Here are some points, each followed by its number:
[-40   0  20  60  60  40  60 -20   0 -40   0  60  40   0 -40 -40  20 -20
  40   0  20  20 -40  20 -20   0  60  40  60  20 -60   0 -40   0  20   0] 0
[-20  40 -60   0 -40  40 -20 -20   0 -20   0 -60 -20 -60 -60  40  20 -60
 -40 -60 -40   0 -20 -40 -40 -40 -20 -20 -20 -40 -60 -20   0 -60 -40 -20] 1
[-40  40 -40  20 -20  60 -40 -20 -40   0  20 -40 -20   0 -60  40 -40 -40
 -60 -40 -60 -40 -60 -60 -60 -60  40 -40 -20   0 -60 -60 -60 -20 -60 -40] 2
[ 60 -20  60  20  60  40 -20  60  60  40  60  60  60  60  40   0  20  60
  60  60  40  60  20  40  40  60  60  60  40  60  20  40  20  60  40  40] 3
[-20  20 -20 -40 -40 -40  60 -20  20 -20 -40  20 -40 -40 -20  40  20   0
 -20 -20 -40 -60  40   0  40 -60 -40   0 -20 -40  20   0   0 -40   0   0] 4
[-20 -20 -40 -60 -60 -60  40 -20  40 -40 -40 -20 -40 -40 -20  20 -20 -20
   0 -20 -20 -40  40 -20  20 -40 -40 -20  20 -60   0 -40   0   0   0  20] 5
[-20  60 -40 -20 -20 -20  20  20  40 -60  20 -60   0 -20 -40  60  40 -40
  20 -60   0 -20  20  20 -20 -60  20  40   0 -20  20 -40  20 -60 -20  60] 6
[ 20 -20  60  40  40   0 -40   0 -60  60 -60  60   0  40  60 -60 -20  40
 -20  20 -20  20 -60  60  20  40   0 -60 -60  40 -40 -40 -60  60  20 -40] 7
[ 40  20   0 -20 -40 -20  20  20  60 -40   0  20   0 -40 -20  60   0  20
   0   0 -20 -60  60 -20   0   0 -40  20 -20 -20  60  20  60   0 -20 -40] 8
[ 60 -60  20 -60 -60 -60 -60  40 -60  40  20 -60 -20  40  40 -40 -60  60
   0  40  40   0  20 -40 -20  40 -60 -40 -60  20  40 -40 -20  20  40 -40] 9
[  0   0  40  60  40  40 -20 -20 -60  20   0  40  20  20  20 -40   0   0
  60   0  20  60 -60  20 -20  20  60 -20  60  20 -60   0 -40  20  40  40] 10
[ 20 -40  60  20  60  40 -60  60 -20  60  40  60  60  40  60 -60 -20  60
 -20  60  40  40   0   0   0  20  20   0 -20  40  20 -40 -60  40 -20   0] 11
[  0  40 -40  20 -20  20   0 -40  20 -60   0 -60   0 -60 -20  60  40 -60
  20 -60 -20   0   0 -20 -20 -60  40  20   0 -20  20  20  20 -60 -40  60] 12
New points follow, each followed by the numbers of its three nearest points above, nearest first.
[ 60 -20  40   0  40  40 -60  40 -40  60  60  20  40  60  40 -60 -20  40
 -20  40  40  40 -20   0 -40  20 -20 -40 -60  60 -40  20   0  40  40 -60] 11 7 9
[-20  60  40 -40   0  20 -60  20   0   0  40  20  40  20  60   0  20  40
   0  20  20  20  40  60  60  20  60  40 -40  60  60  60  40  20  60  40] 3 11 8
[-60   0  20  60  60  60 -20 -40 -20 -40 -20  40   0  20 -60 -20 -40   0
  20   0  20   0 -40  40 -40 -20  60 -20  60  20 -60   0 -60 -20  20 -20] 0 10 2
[ 20   0  40  40  60  60 -60  40 -40  60  60  40  60  40 -20 -40  20 -40
  40  40  60  60 -60 -20 -60  60  40  60  60  40 -60 -20 -40  60  40  20] 10 11 0
[ 40  20  20  20  40  60 -60  40 -20  60  60 -40  60  60  20   0   0  40
  40  60  40  60 -60 -40 -40  40  20   0 -40  40  20  20 -20  20 -20 -60] 11 10 3
[ 40 -40  60  20  20   0 -60  60 -60  40  40  40  20  60  40 -40 -60  60
  40  60  40  40   0  20   0  40  20  20 -20  60  40 -20 -40  60  40 -20] 11 7 3
[-40  20   0  60  40 -20  20 -60 -40   0 -60   0   0 -60  40   0  60 -40
 -40 -40 -60   0 -20  40  60 -60 -20 -40   0 -60 -20  40  40 -40  20  20] 4 12 1
[ 20  20 -40 -60 -60 -60  40 -20   0 -40 -40  20 -60   0  20 -20 -40  20
 -60 -20 -40 -60  60  60  60 -20 -60 -60 -60 -20  40  20  20   0  20 -60] 4 5 8
[-60  20 -60 -60 -60 -40  60   0  20 -60 -20 -60 -60 -20 -60  40 -40 -20
   0 -20   0 -60  20 -60 -20 -60   0   0  20   0   0 -60 -40 -60   0  20] 5 4 6
[ 60 -40  60 -40  40  20 -40  20  20  20  40  40  60  40  40  20  20  60
  60  60  60  60  20   0   0  60  60  60  60  60  60  60  60  40  60 -40] 3 11 10
[-40 -60 -60   0 -60 -40   0 -60 -60   0 -60 -40 -60   0 -60 -40 -60   0
 -40   0 -60 -60 -40 -60 -40 -60 -60 -60 -40 -20 -40 -60 -60 -20 -60 -60] 2 5 1
[-60 -40 -60 -40 -60 -60  40 -60 -40 -60 -60 -40 -60   0 -60  20 -40   0
   0   0 -20 -60   0   0 -40 -20 -40 -20  20 -40  20 -60 -20 -60 -40  20] 5 4 1
[-60 -40   0  60  40  20  20 -40 -40 -20 -40 -20  20 -40   0  20  60 -60
 -20 -60   0  20 -60  20 -20 -20   0 -20  20 -60 -20  20  40 -60   0  40] 12 1 0
[-20 -40   0  40   0  40 -40 -20 -60  40  20 -40 -20  20 -40  20 -20 -40
 -20   0   0  20 -60 -40 -60  20   0 -40   0  20 -20 -40 -40 -20 -60  20] 2 1 10
[ 40  60  40  20  40  60 -40  40  40 -40  60   0  40  40   0  40   0  20
 -20  20  20  20  20  60 -60   0  60  20 -60  60 -40 -20 -40  20  40   0] 11 3 0
[  0   0   0 -40 -60 -20 -40  20 -60  60 -20   0 -60  60  20 -40 -60  60
  20  40  20  40 -20   0 -40  60 -20  20 -20  40  60   0   0  40  60 -40] 9 7 11
[-40  20 -40  40  20   0  60 -40  20 -60 -20 -40 -40 -20 -60  60  40 -60
 -60 -40 -60 -60   0   0 -60 -40  20   0   0 -20 -60 -60 -40 -40 -60  20] 1 12 6
[-40 -20   0  40  20   0   0 -60 -60  20 -40   0 -20 -20  40 -20  20 -20
 -60 -40 -40 -20 -40  40  60 -40  20 -60 -20 -40   0  20   0 -40 -40  60] 4 12 1
[ 60  60  60   0  60  40 -20  60  60 -20  60  60  60  40  60  40  60  40
  40  40  40  40  60  60  20  40  60  60  20  60  40  60  40  40  60  60] 3 11 10
[-20   0 -20 -20 -60 -60  40 -20 -20   0 -60 -20 -40 -20  20  20   0  20
   0 -40 -60 -20  20  20  60 -20 -60 -40 -40 -60  40  40  20 -20   0 -20] 4 5 8
[-60   0 -60  40  20  20  60 -40  40   0 -20 -20  20 -60 -20  60  60 -60
 -40 -40 -20 -20 -40 -40   0 -20  40   0  60 -60 -20 -40 -20 -60 -60  60] 12 1 6
